Here are some points:
ndarray[1.36 0.51 1.39 0.93 0.22 0.62 0.34 0.08 2.11 1.67 0.87 1.75 1.01
        1.09 1.67 1.67]
ndarray[-2.12 -0.53 -0.13 -0.53 -0.59 1.25 0.80 0.15 -1.76 -1.08 -2.12
        -1.61 -0.82 -0.93 -0.99 -1.63]
ndarray[-0.47 -1.81 -1.27 -0.82 -0.23 -1.07 -1.04 -0.88 -1.57 -2.04 -0.53
        -0.34 0.00 0.20 -0.87 -1.20]
ndarray[0.06 0.66 0.39 0.35 0.85 1.01 1.32 1.61 1.25 0.09 1.49 1.02 1.40
        0.62 0.50 0.73]
ndarray[-1.12 0.97 3.02 2.85 -0.84 4.38 4.60 3.76 -0.35 -0.38 0.36
        1.22 0.45 0.03 0.26 0.29]
ndarray[1.26 0.15 0.08 0.64 1.24 0.74 1.05 0.23 0.58 0.19 -0.39
        0.30 0.73 0.25 -0.52 -0.03]
ndarray[2.71 2.20 1.44 1.46 0.79 0.74 0.85 0.83 1.82 2.30 1.96
        2.52 -0.36 0.74 1.02 1.53]
ndarray[0.62 0.77 0.27 -0.26 0.53 0.53 -0.21 -1.05 0.84 1.07 0.00
        -0.30 -0.10 0.78 -0.26 -0.44]
ndarray[-0.14 -0.65 -0.74 -0.32 -0.37 -0.76 -1.15 -0.68 0.74 0.64 0.13
        0.67 0.23 -1.00 -0.05 0.37]
ndarray[1.17 0.81 0.40 -0.35 1.05 0.10 1.10 0.14 -0.18 0.71 0.72
        -0.26 1.56 0.73 -0.11 0.76]
ndarray[-0.92 -0.79 -0.81 -1.04 -2.17 -1.58 -1.81 -0.68 -0.73 -0.89 -0.63
        0.05 -0.13 -0.22 -0.58 0.08]
ndarray[-0.64 -0.02 0.12 -0.37 -0.55 -1.23 -0.85 -0.72 0.29 0.04 -0.72
        -0.27 -0.96 -0.87 -0.80 0.83]
ndarray[0.25 1.16 1.62 1.15 0.95 2.01 2.80 2.01 0.34 0.50 -0.33
        -0.51 1.20 1.01 0.18 -0.05]
ndarray[0.07 -0.87 -0.36 -0.63 -1.98 -0.58 0.61 0.95 -2.42 -0.97 1.01
        0.36 -1.69 0.40 -0.14 0.72]
ndarray[0.24 0.31 -0.10 0.00 0.02 1.23 0.39 -0.20 0.49 0.24 0.72
        -0.80 0.58 0.29 0.15 0.83]
ndarray[-1.28 0.28 -0.03 -0.62 0.25 0.37 1.13 0.06 -0.68 -0.59 -1.25
        -1.81 0.04 -0.10 -0.30 -1.26]
ndarray[-1.34 -1.54 -1.44 -0.32 -1.29 -1.80 -1.67 -0.94 -0.96 -0.57 -1.43
        -1.26 -1.54 -2.08 -1.24 -0.56]
ndarray[-0.93 0.14 0.31 0.31 0.70 0.55 0.59 0.47 -0.36 -0.30 -1.14
        -1.59 0.80 0.01 -0.10 -0.72]
ndarray[0.07 0.22 -0.28 -0.10 0.86 0.05 -0.35 -0.72 -0.36 -0.97 0.12
        -0.43 0.33 0.24 0.07 -0.56]
ndarray[1.04 0.31 0.84 1.66 1.29 0.53 0.21 1.81 0.67 0.46 0.01
        0.34 0.25 -0.41 0.56 0.57]
ndarray[0.97 0.16 -0.23 -0.42 0.54 0.15 -1.22 0.40 0.69 0.19 1.15
        1.05 0.11 0.90 1.07 1.86]
ndarray[-0.75 1.19 1.27 0.64 1.98 0.74 1.25 1.04 -0.40 -0.46 -0.50
        -0.84 1.19 0.99 0.37 0.51]
ndarray[-1.39 -0.91 -0.25 -0.76 0.31 0.09 -0.73 -0.15 -0.55 -0.79 -0.38
        -0.80 -0.72 -1.05 -1.19 -0.80]
ndarray[-2.55 -1.53 -0.79 0.12 -3.94 -2.05 -2.01 -1.37 -0.61 0.51 -0.52
        0.32 -1.81 0.03 -0.43 -0.70]
ndarray[1.04 0.74 0.70 0.75 1.26 0.82 0.66 0.32 0.19 0.51 1.35 1.21 1.86
        0.72 1.55 1.02]
Here are 12 more points, each followed by its number:
ndarray[0.44 -0.12 -0.80 -1.04 -0.65 -0.72 -1.48 -1.02 0.06 0.18 0.00
        0.03 -1.45 0.31 -0.45 -1.00] 0
ndarray[0.69 -0.08 0.70 -0.49 0.75 0.81 0.99 1.48 -0.07 -0.54 0.51
        1.36 1.77 1.27 0.77 0.94] 1
ndarray[-0.07 -0.80 -0.51 -1.40 -0.04 -0.16 -0.21 -1.31 0.00 -0.86 -0.59
        -0.71 0.24 0.23 -0.37 -0.88] 2
ndarray[0.08 -0.39 -0.39 -1.38 -0.32 -0.39 -1.11 -1.47 0.37 0.68 0.30
        -0.50 -0.55 0.01 -0.80 -1.11] 3
ndarray[-0.48 -0.73 -1.34 -0.59 -0.54 -0.35 -1.11 -1.62 -1.40 -0.84 -0.64
        -0.34 -0.51 0.12 -0.54 0.03] 4
ndarray[-1.02 -0.91 -0.39 0.38 -0.09 -1.21 -1.74 0.47 -0.37 -1.24 -1.66
        -1.22 -1.97 -2.35 -1.57 -1.89] 5
ndarray[0.78 -0.11 1.40 2.04 0.92 0.54 -0.13 1.93 0.19 0.17 -0.12
        0.36 -0.26 -0.69 -0.61 -0.31] 6
ndarray[0.73 -0.01 -0.68 -0.48 0.47 0.25 -0.09 -0.50 0.82 0.26 0.10
        -0.35 -0.44 -0.04 0.34 0.15] 7
ndarray[-0.71 -0.12 -0.72 -1.06 0.05 -1.34 -1.32 -1.34 0.11 -0.81 -0.83
        -1.22 -1.42 -0.86 -1.36 -0.93] 8
ndarray[0.49 -0.55 -0.84 0.07 0.55 -0.35 -0.89 0.17 -0.14 -1.17 -1.41
        -1.31 -0.90 -1.38 -0.71 -0.78] 9
ndarray[0.44 0.08 0.22 1.13 -0.06 0.67 0.17 -0.25 2.23 1.76 1.29
        1.66 1.16 1.54 1.25 1.06] 10
ndarray[-0.68 0.09 -0.63 -0.36 -0.61 0.93 -0.20 -0.56 -0.79 -0.90 -1.69
        -0.89 0.31 0.33 0.53 0.09] 11
Which of these numbered points is nearest to each point below, looking only along the 5 directions in which the first points spread most? Its number follows each.
ndarray[0.66 0.60 1.05 1.60 1.29 0.57 -0.36 1.05 0.05 0.17 -0.37
        -0.44 -0.29 -0.71 0.11 0.45] > 6
ndarray[0.17 0.16 -0.30 -1.18 0.00 0.47 -0.38 -0.61 -0.45 0.43 -0.56
        -0.97 0.24 -0.32 -0.45 0.50] > 2
ndarray[-0.34 -0.72 -0.99 -1.41 -0.54 -1.04 -1.11 -1.32 -1.82 -1.35 0.17
        -0.85 -0.58 -0.23 -0.91 -1.59] > 4
ndarray[0.67 0.20 -1.04 0.45 0.41 -0.69 -0.49 -0.01 0.22 -0.29 -0.82
        -0.94 -0.91 -0.97 -1.03 -1.12] > 9
ndarray[0.04 -0.43 -1.50 -1.02 -1.08 -0.58 -0.65 -1.36 1.03 0.86 -0.19
        -1.84 -0.76 -0.05 -0.61 -1.14] > 3
ndarray[-0.26 -0.25 -0.88 -0.48 -0.77 -0.86 -1.01 -0.88 -0.70 0.37 0.00
        -0.23 -0.16 -0.76 -0.22 0.67] > 0
ndarray[0.27 1.02 0.60 1.12 -0.19 -1.02 -0.18 1.23 1.06 1.06 0.93
        1.06 -1.45 -0.77 0.75 0.88] > 6
ndarray[0.15 -0.44 0.23 -0.05 -0.36 0.58 0.46 -0.63 -0.94 -0.39 -1.71
        -0.40 0.51 -0.58 -0.19 -0.91] > 11
ndarray[-0.52 -0.46 -0.18 1.28 0.17 -1.18 -1.15 0.98 0.21 -0.05 -1.36
        -0.42 -1.43 -2.12 -0.53 -1.19] > 9
ndarray[0.68 -0.03 -0.50 -0.01 1.41 0.19 0.55 -0.28 0.94 0.14 -0.68
        -0.26 0.56 0.08 -0.23 0.10] > 7
ndarray[-0.45 0.05 -0.05 0.36 -0.31 0.24 0.24 -1.12 -1.28 0.55 0.03
        -0.90 0.27 0.04 -0.19 0.37] > 11
ndarray[-2.08 -2.16 -1.15 -1.43 -0.93 -1.82 0.09 -0.45 -2.62 -2.75 -0.96
        0.13 0.10 0.26 0.30 -0.76] > 4
ndarray[-2.27 -0.67 -1.15 -1.62 -0.14 -1.07 0.11 -0.69 -2.20 -2.42 -2.15
        -2.56 -0.61 -1.07 -0.98 -1.24] > 8
ndarray[0.13 -0.28 2.13 1.55 -1.69 -0.09 -0.40 -1.34 1.67 1.39 1.38
        2.07 0.84 1.76 1.39 1.07] > 10
ndarray[1.20 1.51 2.02 2.10 -0.34 0.32 1.09 0.79 2.38 3.11 2.69
        3.55 1.56 2.57 2.34 1.98] > 10
ndarray[-0.32 -0.38 0.05 -0.94 0.13 -0.82 -0.41 -0.71 0.58 -0.10 -0.24
        -0.95 -1.41 -0.35 -0.30 0.01] > 3
ndarray[0.00 -0.26 -0.72 -0.97 0.16 -1.28 0.12 -1.27 0.82 0.56 0.02
        -0.88 -1.23 -0.58 -0.05 -0.43] > 3
ndarray[0.29 -0.23 -0.27 -0.93 -0.41 0.45 -0.59 -1.66 -0.51 0.23 0.21
        0.13 0.21 0.44 0.37 -0.25] > 3
ndarray[-0.50 -0.46 -0.44 -1.34 -1.16 -0.33 -1.15 -0.40 -0.80 -1.13 -0.32
        -0.42 -0.01 0.21 -0.82 -1.50] > 4
